In the data rows, the value 128 means zero.
Some points:
[103 151 135 122 156  94 139 120 113 130 142 150  98 120 122 128 138 122
 136 138 151 124 133 105 107  87 183 150 118 107 139  94 125 150 135 120
 112 141 132  88 126 153 125  79 136  91 123 160]
[132 105 117 130 129 198 122 153 166 141 140 131 181 114  87 108 113 116
  66 134 153 130 140 139 116 117 126 134  83 126 139 111 156 132 111 139
 124 129 149 145 182 125 141 149 129 101 112 117]
[129 134 130  98 139 119 140 126 153 129 104 114 113 129 104 100 133 108
 143 128 119 161 121 114 154  93 121 144  99 139  89 182  97 131  98 117
 147 182 157  91 167 102  95 163 132 152 123 135]
[147 132 109 115 133 129  80 113 133 107 119 154 108 123 107 123 165 111
  87 146 125 119 111 147 108 105 114 126  95 148  79 135  99 103 118 101
  85 115  95 156 123 126 116 149 107 133 132 102]
[134 104 109 122 131 153 109 109 132 123  96 133 148 139 102 159 112 133
 120 117 164 132 134 145 116  98 115 133 124 189 178 170 112 132 119 115
 133 156 135 103  98 123 124 154 120  93 121 111]
[125  77 125 127 114 110 135 148 101 125 146 177 175 147 121 105 131 130
 130 112 114 142  97  75 104  90 159 121 179 101 137 133 108 142 139 132
 166 155 108 171 110 144 129 111 141 107 149 113]
[110  95 113 150 146 126 164 101 144 135  98 132 110 102 142 160 124 105
 165 117 150 119 113 179 129 141 142 137 137  90 112 142 147  95 146 161
  95 138 115 145 123 102  76 159 136 104 163 150]
[134 143 124 160 155 120 137 114 139 117 102 145  99 156 163 151 117 109
 122 112 114 120 114 108 107 154 151  74 138 106 141  83 139 152 123 108
 128 150 177 138 119 136 122 121 161 169  91 115]
[115 195 129 133 138 140 154 126 108 114 101 129 195  84 144 199 135 187
 117 110  80 125 112 157 152 139 138 122 112 131 177 144 131 162 141 155
 110 139 113 161 165 120 132  82 117 201 188 114]
[100 132 125 136 147  83 106 164 126 141 144  98 119 118 115 114 127 123
 144 156 125 155  88 142 154 135 124 108 147 100 141 111 130 141 124 129
 124 142  98 123 115 114 169 123 113 113  89  79]
[131 151 165 104 147 104 108 136  87 149 109 104 117 150  92 126 118 148
 118  96  97 151 145 147 117 100 136 122 139 139 109 111 151 169 106 129
 107 101 145 123 103 156 117 125 152 114 122 102]
[134 165 104 120 124 121 125 128 156  68 102 118 162 151 116 128 127  90
 148 166 104 152 119 120 105 154 147 138 127  81 133 117 118 140  96 113
 123  80  91  98 107 104 146 124 145 111 108 119]
[114 147 107 125 129 111 140 123 112 118 108 146 118 108 164 154 177 141
  95 138 136 133  81 162 170 169 130 157 115 149  89  82 125 153 131 255
 201 126 138 102  94 189 136 146 136 151 201 163]
[118 140 118 108 116  92 124 132 174  74 157 135 158 130 137 137  84 136
 126 101 147 141 156 143 196  91  94 158 123 121 118 118 148  89 105  89
 149 119 146 155 120 137 119 163 143  87 171 126]
[159  91 106 146 137 116 152 129  66 116 169 136 126  93 184 107 113 108
 145  91 131 128 127 142 123 111 141  88  92 124 119 170 136 108  87 164
 136 130 101  86 135 138 142 141 133 130 109 116]
[123 140 170 136 142 119 106 130 117 123 123 129 157 130 126  82 137 140
 108  88 101 148  85 113  93 122  88 149  84 119 122 109 140  97 157 120
 129 133 143 163  85  77 142 118 128 124 115 158]
[118 118 128 132  96 135  88 109 161  87 123 110 126 123 125  88 139 144
 118 115 125 122 138 110 144 156 104  94 141  98 145 193 138 106 146 186
  91 162 158  88 114 170 131 141 128 112 157 158]
[129  94 141 154 126  87 159 128 136 110 198 157 134 111 105 142 170 133
 157 143 113 174 133 156 100 130 184 137 144 137 106 145 111  98 127 109
 134  84 171 128 134 133 135  95 130 125 108 120]
[113 139 147 110 129 140 133 120 128 126 143 166 121 115  93 107  93 131
 138 130 112 148 152 135 113 131 180  74 134 107 120  77 155 122 134 113
 183 134  94 112 138 149 121 115  96 110 121 146]
[144  90 126 144 163  81 129 121 130 157 114 126 120 127 119 129 106 134
  90 192 113 108 122  90 151 145 118 104 104 129 142 164 123 108 135 109
 145 113 135 101 137 119 100 115 127 115 140 126]
[140 122 115 139  60 106 120 129 100 141 101 131 138 141 187 151 109 149
 123 120 133 140 127 116 151 132 132 122 129 143 116 106 111 122 152 124
 105 136 114 110 134 129 113  85 112  86  74 134]
[ 98  99 106  62 127 133 157 127  85 113 121 142 136 136 113 125 139 121
 139 107 103  79  90 133 159 150 131 129 146 129 121 112 146  95 129 126
 108 106 163 102 159 111 105 121  99 110  87 101]
[125 168 126 129 144 124 149  98 122 154 105 123 121 135 126  82 113 115
 122 173 141 144  97 115 107 106 100 137 157  95 148 145 156 114  85 150
 107 105 159 153 134 123 167 108 101 134 120 122]
[115 132 130 150  82 134 129 160 120 106 112 101 103 136 111 125 105 103
 136 139  95  92 113 132 120 109 127 133 102 104 132 107 117 115 147 137
 154 125 138 142 134 142  90 117 151  98 131  95]
[117 117 121 114 125 158 134 149 135 133 138 115 124 146 153 100 126 105
 145 101 151 142 123 140 119 128 153 129 106 109 137 168  99 111 143 126
 183  87 122 149 114 191  86  65 103 127 106 124]
[141  85 135 134 159 124 114 157 174 108  96 108 117 131 141 101 149 145
 156  81 110 105 160 120 165 169 138 121 147 126 100 152 107 140 126 164
  92 135 112 139 138 124 130 139 111 101 133 169]
[113 112  85 115 151 142 122 120 150 146 141 114 107  95 132 143 156 118
 115 148 161 128 149 130 122 145 138 146  98 158 146 123 174 115  74 118
 115 177 142 136 116 112 110 117 174 132 102 111]
[ 94 121 131 179 134 154  87 130  93 152 148 145 135 149 133 107  96 121
 183 184 103 145 137 136  97 153 105 138 161 143  99 104 109 121  87 119
 102 125 126 116 123 112 121 114 120 131 150 123]
[118 133 111 138 122 139 141  94 148 143 137 133 109 147 136 123 125 150
  96  78 110 176 113 123 102 138 124 154 127 119 111 112 145 165 150  90
 125 113 109  89 141 141 121 122 134 137 143  65]
[117 175 137 145 153 129 148 206 140 132 123 202 113 151 117 179 106 165
 130 109 133 120 144  94  99 118  92 137 123 110 107 140 149 200 159 152
 136 103 118 117 114 171 116 137 108 198  79 104]
[115 160  84 123 106 136 141 109 144 124 129 126 147  96 113 106 132 129
 145 151 118 141 168  89 113 137 110 112 120 195 126 143 129 133 146 130
 139 152 129 170 114  98 109 189 139 109 101 126]
[112 143 123 140  98 131 123 134 110 187 136  98 114 130 119 145 143 111
 135 101 127 103 114  84 150 128 193 100  86 128  92 162 138  96 109 122
 125 115 120 114 101 116 148 159 128 136 146 130]
[149 157 128 160 142 117 154 122 121 146 117 103 131 127 104 140 149 124
 129  81 161 103 129 141 105 103  83  84 161 119  96 108 106 106 130 127
 153 134 137  84 147 109 124  72 153 135 122 112]
[130 110  93 139 103 118 129 161 111 110 113  92  84 121 127 116 112 183
 108 113 144 123 117 121  83 137 127 132 117 118 120 107 121 138 103 112
 137 123 121 143 119  72 123 115 101 108 146 130]
[ 93 144 144 125 157 129 105 104 125 119 151 105 140 101 171 130 121 112
 114 122 163  91 151 118 102 129 115 146 129 156 142 127  86 142 147 111
 128 144 145 145 158 120 158 165 147  84 118  75]
[144 110 126 139 115 104  97 122 115 139  91 135 128 113  79 119 116  89
 143 105 196 112 144 100 116 149 117 151 120 167 193  94 125 100 125 125
 127 115 134 160 196 138 154 125 123 187 121 130]
[144 110 161 102 115 132 162 142 145 139 117 130 166 151 133  89 108 141
 103 147 179  91 179 136 132 143 131 136 103 166 146  98 119  99 120 136
  95 136  93 134 112 126 141 113 152 145 111  87]
[134 119 151  85 112 149 168 132 116 170 124 164 105 108 131 135 160 127
 131 116 112 133 134 129 160 161  59 100 104  99 129 110  88 145 128 119
 121  86 126 126 136 133 115 157 135  90 193 160]
[121 114 134 116 112 144 137 141 134 126 117 120 116 110 134 110  93 133
  92 141 135 119 148 144 161 132 147 135 144 146 106 187  73 131 131  78
 115 197 147 128 103 131 129 141 145 158 118 168]
[146 123 115 151 133 149  94 113 130 138 128 149  94 102 154 121 140 125
 111  96 123 100 161 150 194 107 136 129 151 117 173 112 119 142 167 158
 127  90 138 110  95  69 133 130 134 161 151 139]
[136  97 187 124 105 145 113 126 156 128  99 122 128  93 134 162 152 137
 130 153 135 105 143 100 131 111 104 120 135 138 119 142 158 112 100 111
 162 160 117 140 102 125 109 130  92 110 110 102]
[112 153 133 125 109 112 133 120 130 123 150 102 172 146 149 175 140 141
 141 126 151 115 103 180 159 119 117  94 103 145 145 118 150 226 158 149
 117 115 115 160 169 116  97 100 113 196 178 153]
[109 133 134 136 128 182 125 128  92 118  76 129 103 138 131 119 138 146
 176 207 149 153 130 139 126 132 107 132 155 155  99 147 175 124 142  97
 135 103 111 156 154 123 252  98 175 128 104 136]
[117 126 126 131 135 112 151 156 154 136 122 118 127 178 144 148 186  99
 101 126 115 143 222 180 169 143 123 123 136 120 175 147 127 107 145 141
 122 185 125 134 148 126 150 183  94 112 190 171]
[132 155 145 153 157 143 139 153 103 106 117  94 121 129 119 156 117 104
  77 115 139 163 108  92 120 139 138 114 175 140 131 116 145 138 137  97
 100  88 112 134 118 157  89 125 135 132 125 166]
[146  99 144 136 149 202 135 110 143 117 171  97 107 160 123 142 109 140
 204 202 118 177  96 111 144  90 139 127 149 166 140  87 100 123 132 133
 107 130 132 117 114 122 188 126  86 131 117 119]
[107 130 129 120 107 114 119 133 183 135 118 140 130 118 162 112 113  95
 119 120  78  92  94 131  87 106 129 149 141 177 134 132 134  95 139 100
 129 117 112 109 130 124 129 153 131 126 130 155]
[128 118 132  89 118 122 117  74 119 134 156  99 107 134 110 166  72 109
  94 123  98 119 133 114 118 119  93 163 152  94 102 127 142 133 145 157
 124 123 120 140 128 118 140  93 139 166  88 141]
[234 149 122  90 117 145 100 172 125 152 198 144 133 115 129 133 118 110
 185 184 124 161 117 110  85 128 158 141 152 104 123 127 137 100 153 118
 124 141 152 105 111 136 149 119 146 132 161 124]
[138 132 120 145 138 115 144  99 102 119 128 119 141 131 104 111 140 110
 127 123 110  90 127 138 110 138  98 156 135 110 114 107 149 178 141  75
 111 125 129 133  96 157 133 114  84 142 114 131]
[123 119 130 117 119 107  94 109 122 135 135 105 168 136 154 133 179 199
 127 133 147 124 158 154 151 109 130 161 131  74 179 100 137 116 121 129
 126 105 131 145 169 122  94 204 154 189 127 163]
[200 149 166 134 128 124 126  96 128 135 209 165 107 182 112 107 136 150
 146 104 118  92 107 130 141 178 169 135 127 144 120 197  98 142 107 146
 181 131 109 136 134 143 117 146 125  85 115 158]
There is one direction along which these points spread out most. Take the direction at right angles to it along which they spread out most. Go by this last direction. For each point below, how far along it does it lie, from 0 to 99? 50 is the average, and the first point above lies past it. One standard deviation of the points above along it is 16.
[118 133 111 138 122 139 141  94 148 143 137 133 109 147 136 123 125 150
  96  78 110 176 113 123 102 138 124 154 127 119 111 112 145 165 150  90
 125 113 109  89 141 141 121 122 134 137 143  65] 68
[128 118 132  89 118 122 117  74 119 134 156  99 107 134 110 166  72 109
  94 123  98 119 133 114 118 119  93 163 152  94 102 127 142 133 145 157
 124 123 120 140 128 118 140  93 139 166  88 141] 65
[100 132 125 136 147  83 106 164 126 141 144  98 119 118 115 114 127 123
 144 156 125 155  88 142 154 135 124 108 147 100 141 111 130 141 124 129
 124 142  98 123 115 114 169 123 113 113  89  79] 57
[109 133 134 136 128 182 125 128  92 118  76 129 103 138 131 119 138 146
 176 207 149 153 130 139 126 132 107 132 155 155  99 147 175 124 142  97
 135 103 111 156 154 123 252  98 175 128 104 136] 57
[141  85 135 134 159 124 114 157 174 108  96 108 117 131 141 101 149 145
 156  81 110 105 160 120 165 169 138 121 147 126 100 152 107 140 126 164
  92 135 112 139 138 124 130 139 111 101 133 169] 31
[134 143 124 160 155 120 137 114 139 117 102 145  99 156 163 151 117 109
 122 112 114 120 114 108 107 154 151  74 138 106 141  83 139 152 123 108
 128 150 177 138 119 136 122 121 161 169  91 115] 70
[125 168 126 129 144 124 149  98 122 154 105 123 121 135 126  82 113 115
 122 173 141 144  97 115 107 106 100 137 157  95 148 145 156 114  85 150
 107 105 159 153 134 123 167 108 101 134 120 122] 57
[132 105 117 130 129 198 122 153 166 141 140 131 181 114  87 108 113 116
  66 134 153 130 140 139 116 117 126 134  83 126 139 111 156 132 111 139
 124 129 149 145 182 125 141 149 129 101 112 117] 36
[234 149 122  90 117 145 100 172 125 152 198 144 133 115 129 133 118 110
 185 184 124 161 117 110  85 128 158 141 152 104 123 127 137 100 153 118
 124 141 152 105 111 136 149 119 146 132 161 124] 51
[134 119 151  85 112 149 168 132 116 170 124 164 105 108 131 135 160 127
 131 116 112 133 134 129 160 161  59 100 104  99 129 110  88 145 128 119
 121  86 126 126 136 133 115 157 135  90 193 160] 47
[136  97 187 124 105 145 113 126 156 128  99 122 128  93 134 162 152 137
 130 153 135 105 143 100 131 111 104 120 135 138 119 142 158 112 100 111
 162 160 117 140 102 125 109 130  92 110 110 102] 35
[140 122 115 139  60 106 120 129 100 141 101 131 138 141 187 151 109 149
 123 120 133 140 127 116 151 132 132 122 129 143 116 106 111 122 152 124
 105 136 114 110 134 129 113  85 112  86  74 134] 54
[146  99 144 136 149 202 135 110 143 117 171  97 107 160 123 142 109 140
 204 202 118 177  96 111 144  90 139 127 149 166 140  87 100 123 132 133
 107 130 132 117 114 122 188 126  86 131 117 119] 51
[134 165 104 120 124 121 125 128 156  68 102 118 162 151 116 128 127  90
 148 166 104 152 119 120 105 154 147 138 127  81 133 117 118 140  96 113
 123  80  91  98 107 104 146 124 145 111 108 119] 58
